In the rows, zero is written as 128.
These are runs of 8 systems, one row a step. Runs of the same system follow the same rule from any start.
path 1, Rer, 11 rows:
[[200 143  92 196 188 166 114  91 127 118 100 121 113 102  98 178 145 185
  115  78]
 [113 142 177 174 113 154 169  46 132 105  77 151 118 147 187 121 125 105
  150  57]
 [135 113 150  53  88 192 160 123  94 114 119 171 128  84 180 131 127  63
  135 148]
 [124  79 130  76  86 180 151 147 128 129 117  78 162 145  62 146 139 145
  158 191]
 [ 72 136 110 120 101  83 147 145 187 129 146  52 107 141 104  71  99 133
  134 144]
 [136 154  84 106 154  76 124 193 185 101 177 173 103 103 123 130 142 147
   92 119]
 [161 102 141 191 173  87 119 148 155 146 130 186 169 159  90 159 155 138
  135 115]
 [143 105 161 170 145  82 135  81  88 182 108 140 110 140 173 115  87 100
  104 107]
 [173 141 154  82 109 179  99  94  55 138 152 153  87 135 149 135 131 142
   82 121]
 [111 139 145 151 109 224  89 119 104 111 135 111 130 173  94 127 116 133
  176 162]
 [ 41 149 105 130 117 131 137 150 120  94 114  82 131 120 176 111  75 144
  166 151]]
path 2, Mifu, 11 rows:
[[138  75 204 183  80 123 147 104  62  74 171 212 148 176 160 167 163 127
  127 102]
 [103  82 182 129  53 164 109 151  46 150 157 144 155 144 147 114  72  56
  100 153]
 [ 81  89 147 100  74 145 171 156 116 149  97  81 164 170 106 146  63 172
   82 138]
 [ 72 139 162 102  84 106 158 148 210 120 153 124 141 181 101  80 135 135
   92 102]
 [125 144  94  97  91  96 126 198 185 118 135 157 143  92 132 132 140  89
   90  84]
 [172 111 114 110  91  64 140 121 126 150  99 121 133 117 134 166 180 115
  116  72]
 [191 107 143 129  84 140 119  84 121 150 142 103  83 127  97 115 161  84
  117 110]
 [171 113 121 149  92 208 135 128 129 107 117 118 120 122  84 164 127 124
  130 119]
 [108  99 155 162  89 157 158 117 127  76 129 131 160 149 121 144 159 134
  173 129]
 [ 97  92 152 118  99 141 146 140 103  93 181 133 158 103 136 105 144 105
  131 160]
 [116  84 141 123 134 118 141 162 117 148 132 130 190 114 105 132 117 134
   94 146]]
path 3, tevof, 11 rows:
[[128  58 120 163 187  96 157 162 138 148 155 112 219  56  84 120 126 160
   54 135]
 [163  97 182 154 158 121 176 121 163 147 160 202 124 133 117 100  91 120
   12  95]
 [170 124 150  85 113 136 184 124 147 150 112 192  40 136 172 132  66  65
   96 136]
 [147 113 142  64  75 144 155 124  75 145  76 141  81 185 163 186  93 118
  180 178]
 [122 136 122 113  88 161  56 153  66 155 122  86 123 203  91 155 108 154
  188 186]
 [120 171  65 158 138 148  37 179 105 109 156  86 129 135  82 155 125 195
  133 133]
 [108 185  85 162 150  88  64 157 131 101 156 143 156 100 148 135 163 168
   87  49]
 [122 147 116 139 137  59 116 104 135 147 123 131 149  61 183  95 163  86
   86  43]
 [155  84 148 148 111 107 188  53 121 152  92  91 130  76 159 109 142  77
  109  75]
 [135  83 181 155  71 171 192  63 144 118 112  94 105 154 106 108 121  94
  139 119]
 [109 109 139 126  73 196 171 142 180  78 137 111 106 164  82 123 112 110
  175 166]]
path 4, buk, 11 rows:
[[121 145 144 127  93 157 105 108 124 124 112 108 128 196 105 142 145 154
  161 118]
 [105 141 126  85  82 107 125 151 156 122 146 134 116 139 138 107 144  94
  142 128]
 [138 104 101  92 108 111 125 159 102 122 150 107 143  98 117 153 147 148
  110 142]
 [134 105 134 147 129  67 139 112 131 146 126 108 137 134 119 124 145 154
  109 102]
 [131 137 107 165 120 113 127 134 140 134 117 114 104 107 142 126  89 105
  104  93]
 [159 122 119 166 110 169 126 124 122 111 104 134 123 129 116 165 126 123
  141 103]
 [134 113 156 126 107 134 147 118 136 134 113 152 122 161 136 132 129  91
  165 141]
 [124 118 138  98 103 142 124 143  96 136 146 133 108 142 138 129 101 118
  123 158]
 [126 120 146 122 115 126 101 142 111 134 159 128 143 164 100 126 141 155
  109 136]
 [102 134 118 138 130  84 115 164 153 132 137 133 143 144 123 122 122 137
  127 118]
 [130 146  99 127 137 115 116 146 121 121 115 139 134 107 152 155 124 148
  113  96]]
path 5, buk (11 x 20):
[[129 152 142 156 164 124 103 123 120 144  94 187 140 170 157 149 131 108
  202 138]
 [ 94 166 140  90 123 155  87 124  72 131 121 150 125 130 194 119 114 101
  165 147]
 [ 85 142 144  91 112 165  77 119  80 124 144  97 185 138 127 104 171 147
  148 142]
 [ 54 142 121 102 116  87 132 137 152 114 134  71 165 134 128  95 158 158
  145 130]
 [106 144  87 104 117 102 153 135 147  92 135  84 123  69 149 121 148 164
   87  89]
 [165 102 111 140 136 126 163 102 157 124 109  96 143  69 102 130 169 132
  102  84]
 [164  99 117 160 138 118 187 102 163 138  89  96  91 103 119 133 100 103
  148 131]
 [174 114 138 150 111 173 155  94 117 115 139 137  45 135 128 133  91 110
  125 138]
 [159  94 169 145 110 171 124 135 128 128 171 169 111 163  86 119 124  90
  136 164]
 [113  99 150 128 134 104 131 182 122 126 166 169 128 177 118 133  93 137
  148 195]
 [109 142 147 118 152 105 107 158  99 122 167 189 134 161 157 134 111 172
   85 125]]
path 6, regu, 11 rows:
[[116 119 155 190 100 116 163 126 160 120 102 170 119 141 161 122  80  54
  130  82]
 [ 94 112 140  81  67 131 186 114  90  99 115 110 105 122 193 135 104 124
  132 138]
 [124  99 157  77  65 144 111 142 104 161 124 103 173 168  90 136 151 124
  115 138]
 [130 108  98 159 111 132 110 198 153 130 150 110 120 141  69 142  83 119
  130 166]
 [128 145 101 105 141  84 137 151 157 101 167 130  78 142 125 132 131 193
  108 132]
 [130 162 132 113 128  81  90 126 155 150 145 151 135 130 138  94 175  97
  108  80]
 [132 122  99 173 123  88 122 129 108 145 106 105 113  84 166 132  97  78
  137 106]
 [140 107 146 137  98 126 161  66  99 125 115  86  86 147 143 133 119 158
  125 114]
 [146 124 157 115  69 190 118 121 129 122 133 140 130 154 102 129 148  96
  117 103]
 [123 100 104 147  97 133 149 192 140  87 132 137 149 114 118 173 114 123
  148 143]
 [ 95 109 134 105 131  84 153 140 139 106 174 114 132 139 122 102 147 176
  122 157]]
path 7, tana (11 x 20):
[[124 122 155 108 129 118 121  89 115 121 171 106  98 155 118  87 161 146
  158 172]
 [171 112 128 138 166 142 107 144 116 159 158 151 110 113  97 122  98 118
   95 156]
 [108 136 100 160 157  93 137 155 115 120 115 137 120 133 162 161  76 174
  134 132]
 [103 173 149 100 116 125 100 104 113 117 147 150 103 160 169 104 142 142
  123 104]
 [154 132 127 105 112 181  89 143  89 148 115 141 150 116 123 149 122 107
  104 119]
 [ 99 131 107 159 116 137 132 134 126 122  84  77 156 134 120 150  99 166
  142 109]
 [110 158 125 109 108 132 134 112 173 106 147 105 110 120 121  87 160 135
  110  94]
 [165 105 115 120 133 146 132 152 140 119 133 151 161  80 107 148 166 108
  111 115]
 [104 106 124 163 139  83 145 130 139 128 102 109 168 125 134 136 139 126
  177 135]
 [123 126 151 106 122 106 151  83 137 127 153 113  93 118 147  72 149  99
  141 141]
 [182  94 145 128 153 160 150 125 116 141 133 170 119 110 113 147 117 109
  114 156]]
path 8, regu:
[[ 92 117 155 225 135 144 112 117  64  76 143 155 191 132 165 159 132 161
  123  79]
 [ 44 135 162 175 129 179 152 108 122  85 134 114 177 130 152  85  84 162
   93 104]
 [ 83 150 127  85 132 184 150 148 156 134  79 124 186 107 134 124  96 155
   73  97]
 [105 126 112 103 147 125 165 152 196 162  57 112 168 133 110 135 104 128
  151 141]
 [129 137 110  75 146 126 152 120 166 146 109  88  89 118 119 107 126 124
  172 180]
 [188 133 109  74 143 131  98 120 126 154 125 129 111 117 100 144 183 121
  151 148]
 [170 111 120 171 150 110 107 130 125 126 147 145 117 125 104 147 153 104
  176 150]
 [135 126 137 150 148 130 130 103  98  89 182 146  95 116 154 118 142 145
  139 139]
 [127 129 158 131 136 143 108 116  96 121 149 170 161 125 147 123 150 134
   96  99]
 [ 97 116 138 174 136 138 130 142 117 130 113 145 164 127 146 127  83 113
  125 123]
 [ 92 134 138 111 133 146 155 119 121 124 116 115 121 142 153 121  87 167
  118 139]]
path 9, Rer:
[[164 137 152 150 152 116 152  92 159 136 113 177  88 163 137 127 134 115
  147 113]
 [144 106 171 106 121 128 149 106  98 132 140 179 107 156 163 135 127 106
  146 158]
 [124 102 159  99 113 146 117 120  77 136 164 116 131 151 120 115 134 129
  144 186]
 [ 93 138 121 127 136 137 102 130 113 124 165  76 120 132 111  92 111 162
  137 172]
 [ 91 167  98 131 169 122 109 146 147 101 153 122 134 116 136 112 129 175
  124 124]
 [119 151 115 146 182 117 117 134 146 125 113 163 170 106 141 134 153 142
  140 105]
 [147 123 126 129 165 116 135  98 117 161  80 138 149 110 153 140 137 117
  137 103]
 [163 128 138  97 118 146 134  78 112 151  99 120 105 123 143 132 149 120
  134 115]
 [144 126 136 105  99 173 137 104 127 115 128 114  94 144 118 128 139 114
  165 149]
 [100 116 125 116 105 136 154 144 138  92 147 109 115 137 126 122 121 131
  170 174]
 [ 91 114 123 111 128  92 144 162 147 105 164 122 146 114 124 109 144 145
  129 152]]
path 10, lusu (11 x 20):
[[123 108 134 143 146  94  94 159 137 165 143 126 165 155  82 115 139 121
  133 153]
 [126 154 111 127 126  76 115 142 144 139 144 133  70 136 153 109 102 110
  121 116]
 [162 133 115  93 120 135 110 157  99 129 133 160 121 132 131 173 137 155
   95 117]
 [153 130 138 167 143 145  92 110 106 151 103 145 132 160 119 150 123 111
  164 126]
 [106 143 130 132  90 130 146 109 110 104 109 110  91 146 170 136 107 124
  157 121]
 [122 126 143 104  89 175 121 118 118 104 138 108 148 139 108 130 163 157
  115 115]
 [113 130 119 181 127 141 107 129 148 130 132  89 142 119  95 107 121 111
  146 123]
 [103 125 104 140 114  77 154 140 142 100 138 106 120 101 152 122 126 140
  122 107]
 [159 115 132 106 130 120 128 131 131 127 151 151 143 100 119 131 178 121
   97 103]
 [155  97 125 157 142 124 137 141 128 156 111 142 130 105 120 135 105  80
  139 147]
 [124 104 146 114 116  91 176 124 126 123 123 143 101 159 153 141 113 143
  137 143]]
path 11, tevof, 11 rows:
[[111 160 107 186 105 142 141 103 141   7 172 142 111  72 169 132 200 137
  157  61]
 [ 55 130 156 127 104 122 143 117 143  85 139 145 203  80 183  73 192  56
  176 102]
 [ 85  67 136 129 154 141 195 121 148 137 105  80 203  47 120  83 122  92
  136 165]
 [121  70 181 127 158 170 209 118 164 128 130 136 170 140  79 111 108 173
   78 154]
 [140 131 156  94 151 162 163 157 201 140 142 197  92 173  94 106  83 120
  105 165]
 [147 135 112  61 152 111 157 175 147 137 107 187  86 155 149 178  89 143
  159 184]
 [141 123 135  76 145  88  87 143  64 170 129 154 122 185 141 164 127 162
  158 184]
 [169 149 103 137 165 124  34 127  59 171 150 116 103 137 113 141 123 146
  137 156]
 [149 174  99 178 154 140  65 100  70 109 143 125  94 114 157 151 127 168
  113  79]
 [106 185 126 140 113 134  79  78  99 107 131 115 115 110 185 100 155 118
  120  55]
 [108 151 111 133 111 149 126  79 129 118  87  75 147  71 160 104 162  93
  149  73]]
path 12, ter:
[[ 71 145 155 138 199 146 139 135 137 108 142 168 195 121 144 103 121 193
   75 115]
 [133 169 105  62 193 140 129 148 142 142  90 193 160  84 171 150 139 146
  109 113]
 [148 151 111  52 148 119 142 108 105 159  74 134  89 150 168 166 120 169
  156 149]
 [144 151 157  85 113 178 124  79 138 142 114 117  79 186 115 108 136 120
  175 156]
 [145 138  97 134 113 179  99 143 154 102 152  90  96 121  73 118 135 109
  179 164]
 [ 93 122 104 167 125  94 100 143 118  88 177  75 139 114 111 109 160 153
  167 152]
 [100 111 148 129 150 100 115 109 107 131 171 113 178  87 135  76 172 126
  104 122]
 [160 106 116 134 181 132 136 116 108 156 118 131 153  68 133 139 129 147
   84 112]
 [143 140 130 147 178 125 160  89 124 128  96 155  95 127 173 144 101 161
  123 109]
 [134 144 147  86 123 172 171 108 148  97 132 170  84 143 153 124 124 129
  134 139]
 [141 117 121  95 111 171 141 160 136 104 124 144 123 139 107 163 130 124
  181 180]]
path 13, tana:
[[126 112  83 220 167 124 124 196 121 107 139 145 138 100 116 170  48 155
  110 139]
 [ 46 171 140 132 122  72 124 127 129  79 165 142 124 157 197  93 139 169
  134  99]
 [152 125 166  62 104 157  90 120  81 157 155 173 159 110 148 110 163  91
   66 104]
 [128  88 120 159 121 141 143 138  95 168  47  96 185 129 120 183  81 134
  127 111]
 [ 88 160 131 127  95 111 167  82 186 113 101  68  80 158 140  92 122 147
  143  90]
 [191 125 131  84 104 180 134 138 162 103 162 174 100 101  95 135 177  97
  102 113]
 [128  93 104 180 140 119 123 184 132 122 103 137 191 132  91 186 134 130
  189 157]
 [ 69 132 135 129 116  61 129 106 135 115 169  67 105 143 145  62 142 134
  171 157]
 [191  95 153  99 151 145 132 107 100 141 189 161  99  86 119 106 147 112
   61 143]
 [136 107 122 192 177 109 139 158 118 156  80 171 159 138 139 183  72 134
  135 124]
 [ 67 172 138 105  96  93 136 108 129 109 119 111  77 173 192  97 104 129
  166 121]]
path 14, Mifu (11 x 20):
[[115 124 100 172 179 140  72 197 132 133 200 135 166  73  84  88 106 108
   95 165]
 [125  99 104 204 180  44 168 145 123 132  99 135 149 120 146 174  84 186
   96  99]
 [151 139 182 138 144  84 142  76 119 142 165 182  52 168 179  87 106 111
   89 113]
 [161 163 120  87 122 203  89 161 105 166  93 188  96 146 148 169  56 104
  105 128]
 [ 92 155 126 109  85 129 128 112 124 135  53  92 125 207 147 166 116 160
  201 120]
 [ 81 170 123  69  85 143  99 119 135  91 183  72  95 131 127  68 169 140
  151 145]
 [115 158  80 112 151 159  78 168 146 119 128 105 203  64  96 134 175 158
  103  99]
 [119 113 111 202 154  60 146  90 150 131 106  82 162  82 138 110 164 116
  148  76]
 [183 104 135 140 157 131 171  73 119 115 164 134  67  54 152  95 129 104
   84 125]
 [190 113 152 133 175 206 143 112 122 151  84 205 144 127 122 171 114 119
  124 135]
 [107 104 153 156 112 134 160 120 122 124  90 136 113 184 146 142  90  91
  227 185]]
path 15, ter, 11 rows:
[[ 62  99 149  73  57 123 153 161 123 171  52 108 231 164 133 155 112 116
  122 116]
 [113 137 113 129 120 104 115 144 187 214  39  89 170 152  95 116  86  85
  122  92]
 [140 154  98 136 105  54 130 135 207 163 101  92  81 158  99 120 109 134
   89  66]
 [179 120 141 129  81  68 137 119 175 122 147 156  89 165 103 143 189 112
  109  70]
 [190  89 131 154  66  99 130 137 104 128 144 152  91 126 131 161 141  53
  142 116]
 [124  80 153 187  66 125 139 132  77 117 152 114 108 152 134 140  73 101
  123 135]
 [ 90 109 161 181  96 163 130 156 132 109 152 148 169 155 111 110  87 111
   94 108]
 [ 95 138 103 144 122 122 115 201 142 119 117 155 178 114 137 153  97 125
   99  98]
 [ 99 142 124 101 118  74 126 150 121 149  94 139 160 150 165 153 123 153
  105  93]
 [145 138 146  82 100 126 123 109 135 175  91 138 130 158 135 133 134 111
  104  93]
 [171 138 107 138  96 145 119 126 146 147  87 114  89 148 107 159 112 111
  138 103]]
path 16, lusu, 11 rows:
[[143 112 138  78 116 134 106 146 120 130 161 138 124 162  92 137 161 137
  159 185]
 [123 136 123 146 129 123  80 140 106 150 162 100  99 155 108 107  98 119
  145 172]
 [118 155 113 136 117 105  99 139 103 117 160 120  92 146 147 127  98 169
   95 110]
 [145 154 127 149 128 157  81 128 105 118 134 157 139 132 131 146 142 141
  103  82]
 [122 135 119 175 120 138 117 123 112 125  91 131 144 118 162 151 109  97
  156  97]
 [114 119 141 112  85 120 161 102 121 116  95 112 137 133 161 136 144 125
  144  95]
 [140 110 141 112  96 169 144 111 151 127 123 102 141 123  94 118 160 115
  133 121]
 [119 104 108 157 127 117 145 149 162 122 132  87 128 117  90 118 116 129
  148 151]
 [120 117 120 126 133  71 144 140 150 107 172 124 112 119 125 111 153 148
  120 134]
 [159 121 123 115 143 121 107 151 122 133 171 159 124  99 121 119 145 107
  102 136]
 [142 107 130 150 148 105 125 151 104 159 123 154 128 129 138 144  86 111
  121 145]]

Which system made each run below?
path 17:
[[166 125 113 163 160 120 164 134 145 118 130 182  74  88 166 138  78  89
  112 121]
 [168 122 152  95 142 135 149 106  92 144  94 192 101 165 167 181 118 142
  146 145]]
  Mifu
path 18 (2 x 20):
[[136 113 166 135 144 115 146  63 145 143 126 112 141 146 107  96 177 144
  128 104]
 [151 135 140 114 155 147 151  99 141 140 141 152  78 108 148  96 106  94
  125 149]]
  Rer
path 19, 2 rows:
[[158 119 188 107 108 173 104  80  95 152 149 134 132 183  93 113 161 145
   89 122]
 [111 152 133 147 137 197  98 122 122 133 137 113  84 156 122  95  63 105
  153 170]]
  Rer
path 20 (2 x 20):
[[134 133  87 104 127 173 122 140 117 106 145  87 130  53 120 126 131 148
   94 124]
 [143 100 137 149 146 114 162  93 167 123 116 101 144 134  86 129 176 158
  152 126]]
  buk
path 21, 2 rows:
[[169 114 143  98 136 162 112 161 169 162 130 151 128 203  32 150 134 157
  136 178]
 [109 131 102 186  88  95 102 196 163  92 155 128 117 182  93 152 119 122
  187 142]]
  Mifu
path 22, 2 rows:
[[164 169  62 148 140 142  61 170 114 111 161 137  83  79 130 151 120 116
  123 120]
 [130 119 116 203 123 137 131 123 113  84  98 125 159 146 126 190 144 175
  163  90]]
  Rer
path 23 (2 x 20):
[[144 133 130  70 100 151 127 124  90 135  94 138 106 150 159 168 124 126
  152 138]
 [117 143 121 130 115 142  75 129  91 153 103  97 132 169 117 140 117 137
  173 147]]
  tevof
path 24 (2 x 20):
[[122 143 109 129 112 133  53 182 110  84 226 152 142  79 118 102 190  84
  142 147]
 [108 113 102 181 171 123 131 167  94 106 121 167 200  37 178 156 116 102
  121 106]]
  tevof
path 25:
[[134 108 155  97 124 134 147 111 119 122 118 168 164 107 152 128 186  85
  165 130]
 [150  82 132 105 132 134 156 111 116 156 115  87 129 107 108 123 130 110
  151 179]]
  Rer
path 26 (2 x 20):
[[104 181 125  95 153 183 137 133 211  78 167 166 127  99 123  77 167 129
  121 112]
 [121 106 126 136 194 132 176 163 184 135  92 182 179 128 110 155 114 131
  176 175]]
  Rer
path 27:
[[154 106 149 148 124 123 148  44 150 154  84  57 145 136  89 109 182 136
  141  83]
 [144 116  92 147 118 159 195 114 191  75 129  79  73  68 103 117 125 115
  141 130]]
  lusu
path 28, 2 rows:
[[168  98 123 135 133 156 126 127 111 136 160 101  92 112  88 126 111 132
  115 164]
 [132 114 140 170 141 160 132 138 139 118 126 156 145 167  94 156 115 162
  131 127]]
  Mifu
path 29, 2 rows:
[[168 142 109 136 165 158 123 117 133 141  98 134  84 154 111 162 101 157
  157 152]
 [152 157 149 116 134 142 102 100 129 131 153 168  80 158 141 104 145  99
  157 140]]
  buk
path 30 (2 x 20):
[[133 140 127 113 184  95 112 139 130 140 163 151  78 173 123 119 121 143
  201 220]
 [147 182 122  89 160 131  41 121  77 139 174 161  97 135 154 116 159 141
  138 140]]
  regu
path 31, 2 rows:
[[159 143  94  65 165  99  52 162  67 176 143 137 171 102 125 156 161 186
   61 113]
 [168 178 138 127 168 129  58  58  57 181  80 139 109 160 174 151 144 163
  126  79]]
  ter
